In the rows, 128 means zero.
Each path below is one point turned by a fixed rotation once a step. After each direction that follows a path, write how fast that rotation turns it, in degrees a step (0 if it stays still).
Each turn is a multiple of 5 degrees from 10 to 175, or 0.
Each row of a path follows its step; steps can be skipped.
Path 1:
step 1: [127 122 135 122 130 136 130 130 131 127 121 124 126 130 134 126 124 135
 127 122 119 133 124 121 129 117 134 121 127 126 135 125 132 118 131 128
 128 135 131 139 127 125 133 125 123 141 120 130 134 129 126 133 132 135
 130 129 129 125 128 129 132 124 123 120]
step 2: [125 129 129 130 117 128 133 131 132 118 128 133 131 126 131 131 121 130
 129 125 125 131 137 125 133 118 119 132 128 112 127 135 127 126 134 130
 121 132 131 124 128 119 138 134 120 132 128 131 124 123 124 127 132 125
 132 124 124 129 129 136 122 135 125 127]
step 3: [130 135 131 137 124 138 128 130 123 125 125 130 121 123 131 134 123 122
 128 125 123 132 130 134 129 125 126 127 129 134 130 132 125 118 126 121
 126 119 131 131 124 130 133 139 128 133 121 130 125 129 128 127 118 125
 123 128 123 135 127 135 129 115 118 126]
step 7: [127 129 127 128 124 129 119 135 124 124 134 128 125 129 137 123 128 124
 121 128 115 136 131 125 118 119 127 123 124 134 127 126 123 124 131 117
 138 126 126 126 126 133 131 130 121 132 125 121 128 128 133 134 122 132
 119 135 130 122 132 134 131 123 123 123]
step 8: [131 122 131 127 126 123 128 132 135 124 132 131 132 132 131 135 123 143
 127 132 126 123 124 122 127 123 127 127 129 124 128 131 121 118 126 123
 125 128 139 137 124 120 132 120 122 141 134 119 131 129 125 130 128 123
 124 127 131 123 131 131 130 134 125 124]
step 9: [123 125 124 133 119 131 130 127 122 124 127 125 131 125 130 136 129 140
 135 126 121 134 127 121 127 119 131 135 128 119 129 133 126 128 136 124
 132 117 125 129 125 127 130 128 120 125 121 131 122 133 126 123 124 131
 136 129 126 135 128 132 135 130 115 127]
step 11: [128 119 126 134 133 126 125 124 140 130 127 133 126 123 131 131 129 128
 127 119 121 128 132 132 128 119 131 129 125 128 127 133 130 131 132 119
 128 122 127 124 127 128 129 133 124 140 123 125 135 120 130 132 123 136
 132 135 133 118 137 140 133 123 129 127]
step 12: [122 127 126 120 124 121 131 120 138 124 123 132 128 126 131 137 129 136
 128 124 128 129 124 124 123 120 122 125 131 126 125 131 127 116 129 135
 126 124 128 135 130 114 127 129 126 140 137 132 128 126 134 129 129 134
 123 124 122 136 132 130 129 121 129 132]
step 13: [131 129 124 129 117 131 119 131 121 123 132 130 134 132 124 130 130 129
 130 119 130 133 126 122 125 116 124 125 138 122 123 137 125 123 131 124
 133 131 126 126 127 137 127 140 124 131 125 135 123 119 132 123 125 130
 132 122 127 127 129 132 138 122 128 129]
Speeds:
[129 128 129 129 128 128 128 130 128 131 129 128 127 127 127 126 127 128
 129 125 127 128 127 127 129 128 126 125 129 129 127 126 127 125 129 128
 127 129 128 127 129 130 128 127 129 126 126 126 129 128 130 128 131 129
 128 128 130 127 130 128 129 130 127 130] : 115
[127 129 128 126 126 127 129 129 126 128 126 129 128 126 129 131 130 129
 129 127 127 128 125 130 127 129 126 130 129 126 128 128 129 128 127 128
 127 126 129 128 130 127 127 130 126 127 128 128 128 130 127 127 128 128
 129 127 131 130 128 129 125 128 130 130] : 110
Path 2:
step 0: [126 138 124 131 138 126 130 128 121 137 124 136 131 132 122 125 136 134
 128 132 125 116 129 113 125 137 131 125 130 129 135 130 128 126 122 125
 134 119 121 128 129 133 135 131 130 130 124 133 139 144 131 129 125 136
 130 124 127 126 128 129 134 129 122 130]
step 2: [127 139 127 134 139 131 125 120 129 131 123 134 127 120 127 135 116 126
 125 139 139 126 126 127 129 128 123 122 127 139 124 123 131 118 133 135
 124 125 119 137 131 134 128 131 134 135 133 128 129 123 124 122 119 131
 131 128 124 132 129 132 131 117 124 133]
step 3: [129 132 125 124 133 126 130 143 129 131 125 129 120 131 124 127 132 129
 137 124 128 133 123 124 134 130 136 115 139 127 131 140 132 134 115 119
 128 128 123 127 127 120 129 132 136 125 125 121 130 123 128 137 120 130
 133 126 124 133 122 127 133 124 119 131]
step 4: [121 130 122 127 128 132 126 121 126 128 124 130 128 137 125 129 126 129
 133 133 127 126 120 123 124 125 124 127 142 116 117 130 128 124 136 129
 126 136 117 130 121 132 135 129 112 130 134 134 129 122 123 126 131 126
 135 134 133 118 127 132 134 121 135 131]
step 5: [131 135 131 138 130 121 118 130 118 136 128 138 125 136 119 135 125 135
 132 132 126 135 134 119 129 128 132 118 122 129 126 123 128 125 132 125
 124 128 131 136 126 124 132 133 141 130 115 130 129 127 125 123 130 130
 131 125 136 136 130 122 128 122 129 123]
step 7: [121 131 117 126 119 131 121 129 121 122 130 136 117 129 129 127 124 132
 131 130 125 130 129 129 131 129 130 123 124 126 138 123 127 121 137 130
 127 119 114 135 134 131 135 117 126 135 130 122 129 124 135 127 135 129
 143 128 129 126 134 130 132 121 122 132]
step 8: [145 133 128 134 135 114 129 126 125 128 121 130 122 128 124 122 127 136
 128 132 128 131 129 126 132 117 133 127 129 123 122 133 123 134 126 132
 119 132 125 123 127 120 131 123 138 131 128 131 129 137 128 128 125 133
 131 131 117 127 120 137 138 121 130 129]
step 9: [124 128 123 118 117 128 124 125 136 135 127 133 129 128 132 131 127 125
 131 127 127 110 114 127 124 132 125 120 127 120 125 123 129 125 132 124
 128 127 125 135 123 120 127 142 129 129 121 130 127 130 139 130 125 128
 133 123 125 127 130 133 139 120 132 128]
step 10: [124 127 130 129 130 127 116 128 119 127 128 116 120 133 126 134 130 133
 131 137 131 135 127 136 124 121 130 115 117 135 129 124 125 127 129 128
 122 137 119 131 122 128 127 122 129 131 132 123 126 130 120 137 127 120
 130 133 132 131 124 120 142 122 128 127]
Speeds:
[128 130 126 128 128 127 127 129 130 128 126 128 127 127 127 125 127 127
 129 127 128 128 129 127 130 125 127 128 130 125 127 129 129 128 128 127
 127 125 125 124 129 127 128 128 126 127 129 128 127 128 130 127 129 129
 128 128 126 130 126 127 126 127 129 127] : 80
Path 3:
step 1: [136 130 139 134 126 128 129 125 123 124 130 126 118 127 126 120 134 126
 125 130 127 129 120 126 136 122 115 142 126 119 130 124 123 129 132 120
 131 131 130 133 124 132 126 133 126 118 138 131 125 132 135 123 129 130
 123 123 127 132 126 125 138 133 134 132]
step 4: [131 133 128 138 121 127 128 138 124 119 126 122 131 121 130 113 137 123
 130 143 133 129 127 117 125 130 130 127 123 129 128 131 128 130 128 132
 128 137 130 125 131 128 120 133 123 136 134 130 126 126 128 134 121 120
 129 135 133 129 128 137 127 127 125 128]
step 5: [126 130 125 139 127 135 122 137 121 124 130 124 121 118 123 124 132 127
 130 136 130 130 128 126 128 126 123 125 134 131 126 129 121 128 133 123
 122 136 129 132 125 137 123 139 130 116 120 124 128 131 125 133 127 128
 129 136 120 116 131 124 137 126 124 120]
step 6: [129 125 135 139 116 133 122 128 126 124 142 126 122 123 130 130 130 120
 132 123 125 130 123 138 121 128 122 129 132 122 138 128 126 126 127 127
 131 137 132 132 129 139 135 127 131 127 132 124 125 119 129 125 132 125
 132 124 126 122 135 136 135 133 120 126]
step 9: [136 121 133 137 126 125 132 128 123 129 120 119 129 132 126 118 124 120
 125 124 132 131 135 128 125 121 122 124 129 121 124 122 134 136 128 127
 121 133 128 130 126 132 127 138 121 124 126 131 125 130 128 132 129 111
 121 131 120 124 124 136 123 129 134 126]
step 11: [132 126 137 129 125 124 125 129 133 126 141 118 130 122 134 127 131 132
 134 138 131 129 122 128 125 133 118 132 126 119 141 123 124 126 124 137
 133 129 131 130 124 132 124 129 123 124 124 136 131 135 124 127 136 129
 126 124 136 128 129 135 116 130 130 128]
step 12: [135 130 121 130 128 132 134 124 116 126 127 128 127 128 124 131 146 127
 124 136 135 133 126 130 124 125 122 123 123 132 132 127 114 125 130 137
 127 134 127 124 124 129 125 121 128 119 123 132 127 130 121 124 129 122
 126 126 135 129 127 128 120 126 134 120]
step 15: [133 131 130 129 129 133 122 134 124 127 135 121 119 119 130 130 125 121
 130 130 131 124 122 131 119 130 133 120 127 128 139 123 126 134 123 135
 134 135 132 132 124 129 130 128 135 127 129 128 120 118 130 117 135 131
 124 122 117 127 134 131 133 135 122 122]
step 17: [136 125 126 122 116 134 131 118 118 121 126 125 123 125 130 125 129 115
 122 135 136 133 129 136 134 123 124 131 125 136 124 137 120 138 124 124
 126 127 129 136 131 128 130 132 124 128 133 130 128 127 128 122 128 126
 128 127 125 129 125 123 116 135 125 128]
Speeds:
[126 131 129 129 128 128 129 127 125 126 129 126 130 130 126 131 129 127
 128 129 126 128 130 130 126 128 129 128 127 128 127 129 127 129 125 128
 128 126 129 127 127 128 128 127 129 128 128 130 130 129 126 125 128 128
 129 128 131 130 128 128 125 127 126 129] : 80
[128 127 128 128 128 127 129 127 128 127 130 130 128 128 128 129 128 128
 128 127 129 125 129 129 130 129 130 127 129 128 127 132 128 128 129 128
 127 129 129 129 128 127 129 127 127 127 130 131 129 126 130 130 128 125
 133 127 129 129 127 130 129 127 129 130] : 110
[130 128 125 129 126 129 129 130 127 128 127 129 128 128 125 127 127 128
 128 126 130 128 128 128 127 126 128 127 127 128 129 129 128 129 129 129
 130 127 128 129 128 127 125 128 128 129 129 128 125 126 127 127 126 126
 126 126 130 132 128 127 129 129 129 128] : 135
Path 4:
step 0: [134 125 129 131 130 125 132 122 133 132 128 125 131 118 117 117 129 131
 122 133 116 138 131 130 136 126 126 120 127 129 128 125 120 118 128 124
 124 120 134 120 131 136 126 126 129 129 132 123 128 124 132 131 118 127
 125 122 122 135 127 127 131 135 133 123]
step 1: [123 133 119 131 131 126 121 129 129 135 122 114 131 128 118 124 117 138
 128 131 133 137 127 139 127 127 129 131 132 131 127 130 127 124 130 121
 129 124 119 133 118 128 126 124 135 126 126 120 130 126 121 132 127 122
 132 129 129 130 135 126 126 127 119 123]
step 2: [135 119 135 126 120 124 135 134 127 134 124 127 138 122 127 137 121 129
 129 131 136 126 122 142 123 119 120 132 137 136 132 126 131 134 130 132
 130 120 129 127 130 124 131 126 124 120 126 127 121 135 127 135 129 123
 127 124 130 122 125 128 127 125 129 122]
step 6: [128 124 127 121 135 121 125 134 133 139 126 123 133 125 115 133 126 132
 132 134 127 123 127 128 119 132 138 124 132 132 123 129 126 128 135 128
 128 114 133 133 123 124 124 127 128 128 137 128 127 129 128 123 125 128
 121 122 132 128 138 134 116 126 132 129]
step 9: [127 122 124 121 132 127 125 127 130 119 124 117 128 126 124 112 121 125
 122 127 121 128 130 128 128 124 124 129 118 134 128 127 125 119 128 128
 129 136 134 125 133 125 129 124 118 128 126 126 127 133 137 124 128 129
 129 114 129 127 134 126 117 131 134 124]
step 10: [119 125 125 125 137 126 130 134 131 136 129 124 128 126 115 127 126 133
 134 125 132 135 129 122 132 122 125 122 126 121 137 127 131 122 131 131
 136 129 130 132 126 121 127 123 126 136 118 127 133 123 122 139 122 126
 122 133 128 120 131 128 116 129 125 120]
step 11: [131 125 132 126 123 120 132 130 126 128 140 127 136 119 117 131 121 130
 130 127 124 134 129 125 133 126 125 130 134 129 127 124 123 128 132 133
 131 118 139 125 118 129 132 133 133 125 135 127 130 129 116 131 126 119
 132 121 135 123 124 125 126 124 137 135]
step 12: [132 123 121 122 123 134 137 131 126 127 122 125 119 122 128 121 121 130
 126 130 122 135 129 144 119 127 131 128 123 121 129 129 132 124 138 127
 130 120 133 124 123 128 127 128 139 130 134 132 128 127 129 119 119 123
 134 127 131 125 133 123 137 129 123 129]
step 15: [131 129 138 125 130 132 134 129 128 129 130 131 129 126 118 123 123 128
 131 127 135 123 139 119 118 128 133 124 137 131 130 135 132 123 138 131
 129 124 138 128 127 124 120 122 122 131 122 136 129 128 133 127 127 118
 125 127 143 124 128 126 125 131 129 129]
Speeds:
[127 129 126 129 128 126 127 127 130 126 128 127 126 129 127 126 126 130
 127 128 127 126 127 128 125 130 129 130 126 130 127 128 127 129 126 129
 127 126 127 127 127 127 128 127 129 127 128 129 126 126 128 128 129 129
 128 127 129 125 128 126 127 128 128 130] : 135
[127 129 128 128 128 130 130 127 127 129 128 127 129 129 129 127 130 127
 127 130 127 127 129 128 128 128 130 128 132 127 130 129 126 131 127 128
 129 129 129 127 128 127 126 128 128 127 129 128 126 127 125 127 128 125
 128 126 127 127 128 128 124 129 127 127] : 160
[129 128 128 126 129 128 130 129 127 127 126 126 127 127 129 125 131 127
 128 127 127 127 128 126 124 129 129 126 130 129 126 129 128 126 129 130
 127 126 128 126 129 127 130 127 129 130 129 127 127 130 129 129 127 129
 128 126 129 130 129 129 130 129 129 128] : 120
Path 5:
step 0: [133 125 125 141 132 128 133 132 129 127 123 124 118 124 127 125 129 126
 127 135 127 133 126 129 126 127 125 131 126 134 124 126 125 120 136 115
 124 137 123 129 134 124 123 126 137 114 129 125 124 125 139 122 120 129
 130 128 112 122 123 130 120 133 120 133]
step 1: [130 132 116 131 120 127 130 123 124 131 132 125 123 127 137 127 141 119
 119 116 121 125 133 128 128 127 135 127 129 124 128 124 127 124 122 117
 130 120 127 118 134 122 119 126 126 129 132 122 135 125 133 132 132 122
 134 135 125 118 126 132 118 123 127 128]
step 3: [138 133 124 128 127 135 130 116 132 118 120 129 127 122 124 131 124 125
 136 136 119 124 129 126 129 130 123 123 133 131 128 131 116 130 126 128
 129 131 138 130 140 136 129 120 130 121 126 126 138 127 129 134 127 132
 124 129 123 137 128 115 130 137 136 131]
step 4: [131 130 121 133 120 127 126 130 121 125 132 123 119 133 128 125 133 131
 131 136 128 123 134 135 129 131 125 125 126 132 117 131 128 125 124 124
 122 130 126 129 127 136 127 128 128 105 122 130 131 126 137 115 127 126
 130 124 117 119 130 122 127 135 122 128]
step 5: [139 130 122 126 127 120 125 123 121 121 133 123 132 129 123 122 132 125
 125 115 122 128 124 134 129 128 136 122 127 127 119 130 138 123 128 122
 125 123 131 123 132 123 118 122 116 134 130 123 133 130 136 128 128 125
 134 131 120 118 138 129 133 121 119 129]
step 7: [127 138 125 131 124 132 131 118 124 136 121 133 128 124 135 122 126 119
 131 128 127 127 138 123 133 128 123 131 130 129 139 136 120 126 129 121
 133 128 130 128 145 134 131 121 127 126 129 129 137 131 133 130 125 126
 125 128 129 126 122 118 121 140 126 137]
step 10: [128 116 121 120 124 120 130 124 127 132 134 126 130 134 127 125 135 122
 132 135 123 119 136 133 124 124 125 131 135 129 133 133 120 137 128 129
 137 135 133 133 129 128 125 125 136 124 122 116 131 127 138 125 121 128
 139 122 121 131 136 128 123 125 129 122]
step 13: [123 124 122 135 128 130 124 128 112 126 126 126 130 120 123 129 126 123
 130 129 122 129 132 120 117 138 126 139 125 120 128 127 121 129 129 123
 123 133 128 117 135 123 129 133 122 123 130 123 137 118 136 137 124 127
 127 133 120 129 131 127 120 125 119 134]
step 14: [130 129 114 122 113 130 126 115 128 132 131 134 131 128 126 129 142 124
 118 131 124 123 128 136 123 132 127 139 135 126 131 131 118 128 122 133
 140 129 122 129 128 127 129 128 119 129 126 125 134 126 133 125 122 134
 132 120 128 129 132 127 124 123 124 123]
Speeds:
[128 128 129 129 129 129 128 128 126 126 125 128 128 128 129 128 128 132
 127 128 125 129 129 131 128 128 131 127 127 127 128 127 126 128 128 128
 127 128 127 126 125 129 128 128 127 127 127 126 128 126 128 127 128 128
 127 128 126 127 129 131 127 127 125 130] : 85
[128 126 129 128 127 128 125 129 129 127 129 127 128 130 127 127 128 128
 130 129 126 128 125 129 126 127 126 127 128 128 128 128 129 126 126 129
 127 129 127 130 129 131 125 126 127 128 125 126 127 128 127 127 128 128
 130 128 130 128 128 127 128 128 126 127] : 65
Path 6:
step 0: [126 143 130 132 128 124 133 117 132 127 123 122 118 135 123 130 121 136
 136 133 124 136 121 130 132 127 120 127 129 131 130 125 127 116 127 129
 136 128 137 134 126 125 123 142 130 126 133 133 132 136 131 131 138 129
 124 130 123 118 115 126 124 128 125 124]
step 2: [124 134 124 126 120 134 126 124 127 131 130 135 125 128 130 127 115 127
 140 119 136 141 132 128 129 130 115 124 129 125 128 126 126 120 130 125
 133 131 136 133 134 128 129 125 130 116 126 131 126 133 113 135 135 120
 142 124 124 122 126 127 130 123 130 129]
step 4: [133 130 124 137 125 122 121 127 132 132 130 132 124 132 130 134 122 140
 127 119 134 129 121 129 129 136 118 132 140 120 120 120 119 125 128 130
 135 126 140 128 112 121 127 123 125 127 135 130 132 125 124 126 117 128
 137 129 122 125 123 133 135 123 127 131]
step 7: [132 140 123 139 123 120 134 126 130 131 130 132 127 127 130 128 121 130
 125 126 121 128 124 133 133 131 119 119 135 127 129 124 127 126 130 137
 134 136 130 137 120 128 126 129 135 125 129 130 130 129 119 131 122 136
 138 127 117 125 139 132 123 111 131 135]
step 10: [126 145 124 130 131 117 131 125 134 131 131 128 129 127 129 128 124 125
 126 124 128 131 117 132 133 125 114 133 128 128 131 125 126 128 123 129
 124 128 134 136 114 144 121 128 134 118 130 127 127 142 130 123 131 134
 134 131 123 123 130 131 124 130 119 134]
step 11: [127 137 125 123 135 137 130 122 125 136 128 137 130 130 133 129 116 121
 134 126 139 127 138 125 124 132 118 133 128 125 127 126 130 128 128 127
 140 122 141 131 116 135 135 128 126 126 121 130 130 138 125 128 123 134
 126 122 120 123 126 125 119 128 123 131]
step 12: [124 140 122 129 131 139 130 126 130 126 127 121 129 136 129 136 108 129
 131 126 125 143 131 131 128 129 128 129 126 125 123 125 132 128 137 128
 128 135 134 137 120 134 129 129 123 118 134 136 128 126 134 137 127 128
 134 136 119 122 131 128 119 127 131 130]
step 13: [127 135 125 123 122 126 131 122 134 126 124 127 136 133 142 129 122 125
 119 125 132 139 113 122 135 127 122 135 130 119 121 117 121 120 131 130
 132 128 139 134 118 123 120 128 126 128 128 136 132 136 130 131 127 133
 125 128 125 123 131 133 127 133 126 137]
step 17: [124 134 128 136 124 129 130 120 120 130 122 122 132 127 128 124 113 136
 131 130 125 124 127 128 132 134 125 132 131 118 129 132 134 118 129 134
 132 128 131 116 113 133 126 130 134 119 130 132 135 125 122 120 128 135
 128 132 113 121 128 134 129 126 131 121]
Speeds:
[128 129 126 129 127 125 130 126 127 127 128 130 129 128 130 127 129 130
 124 124 127 127 125 126 129 128 127 131 128 128 129 127 126 131 127 129
 128 127 127 128 129 128 128 127 126 127 128 129 128 130 127 129 126 129
 129 128 128 130 128 127 129 127 130 129] : 120
Path 7:
step 3: [132 123 139 121 130 134 135 129 128 127 136 123 126 138 128 118 132 125
 126 127 124 139 133 130 126 127 123 124 121 125 128 124 129 127 124 131
 125 130 128 129 124 133 126 121 128 124 124 120 131 113 130 131 132 121
 126 129 134 128 130 140 130 124 128 122]
step 4: [122 125 137 123 130 131 126 133 128 132 133 127 129 135 126 120 130 124
 133 125 130 133 138 123 124 126 126 124 122 120 126 125 127 123 130 129
 121 134 132 121 126 137 127 121 125 111 125 122 121 124 130 135 133 127
 128 137 131 132 134 132 132 128 124 127]
step 5: [124 126 128 122 129 119 124 129 125 137 123 128 130 135 122 120 126 128
 125 131 145 133 123 124 120 122 124 126 131 122 126 117 124 126 131 129
 119 130 129 121 124 133 129 122 130 121 130 127 116 123 129 136 129 123
 125 133 132 132 133 132 128 127 125 129]
step 8: [129 127 129 133 132 130 126 127 119 136 139 131 134 132 132 116 132 123
 131 124 127 143 135 130 131 129 124 125 123 118 124 125 131 134 130 125
 129 136 123 130 131 127 128 121 126 134 134 125 125 124 128 134 124 130
 140 126 129 123 126 129 126 125 129 118]
step 9: [123 132 131 136 131 128 126 136 119 139 126 124 127 130 128 121 125 125
 124 121 128 135 128 131 129 128 135 124 121 119 117 127 132 130 130 123
 135 136 135 125 128 134 134 121 121 130 135 126 123 121 136 129 124 124
 136 129 134 126 129 130 132 128 125 121]
step 12: [123 134 131 130 134 130 118 126 128 129 136 135 124 129 120 125 121 125
 133 131 121 132 132 124 132 126 121 120 129 118 135 126 126 126 138 132
 122 130 126 127 121 127 131 122 123 136 126 128 126 129 130 139 134 126
 125 124 124 119 133 140 128 126 127 131]
step 14: [127 126 127 131 142 130 128 126 134 138 124 129 126 134 128 129 118 129
 127 127 122 133 131 124 128 121 132 130 122 128 118 120 123 131 131 129
 130 137 136 129 129 135 125 113 132 135 126 132 128 123 132 133 133 130
 134 126 121 136 130 135 130 128 127 129]
step 15: [124 124 124 129 139 125 129 120 133 134 123 132 125 132 132 126 128 133
 134 125 126 127 129 124 120 130 132 128 126 130 120 122 129 128 132 130
 129 134 132 128 131 128 124 110 132 129 132 129 126 113 126 127 137 126
 124 125 129 128 122 135 136 122 128 119]
step 17: [125 126 134 128 128 119 124 130 122 128 129 128 121 129 126 129 125 133
 144 133 125 137 130 126 123 136 131 122 118 116 125 123 124 123 132 127
 122 131 128 128 131 130 135 121 127 129 128 126 123 134 126 132 125 125
 119 132 135 132 130 135 137 129 126 121]
Speeds:
[128 128 128 129 130 129 126 128 129 125 132 128 128 128 127 128 127 130
 128 128 128 128 130 127 129 125 126 127 129 127 127 130 128 127 129 129
 127 129 127 127 131 128 127 127 129 127 129 128 130 129 127 129 126 130
 130 128 126 130 128 128 127 128 130 129] : 170
[129 131 128 126 126 128 127 127 130 127 128 130 128 126 128 126 127 130
 127 127 127 129 127 126 126 129 130 127 128 127 126 126 128 125 128 125
 128 127 128 125 129 128 128 130 127 127 129 131 127 127 126 128 129 128
 127 131 128 127 128 127 127 127 130 128] : 65
[130 129 129 128 126 127 125 127 128 128 130 128 126 127 126 128 129 126
 131 129 128 128 127 131 127 128 127 126 130 127 128 126 127 130 126 127
 130 131 127 130 129 127 128 129 128 131 126 129 128 130 128 126 129 127
 128 128 127 130 128 130 126 130 129 129] : 65
[128 128 126 128 130 127 128 126 128 128 126 129 129 126 129 126 127 130
 127 127 128 129 127 126 130 128 127 129 129 129 129 127 125 131 129 126
 129 128 127 131 126 127 129 128 129 128 126 129 129 129 128 130 130 129
 131 129 126 127 128 127 129 127 128 129] : 55
[129 128 129 127 129 129 129 127 130 130 127 128 129 129 126 127 128 128
 127 126 131 126 129 129 129 128 128 129 126 126 126 129 128 128 127 129
 128 130 129 128 129 130 127 130 129 128 130 131 126 131 127 129 126 126
 130 128 129 129 127 128 131 129 127 131] : 80
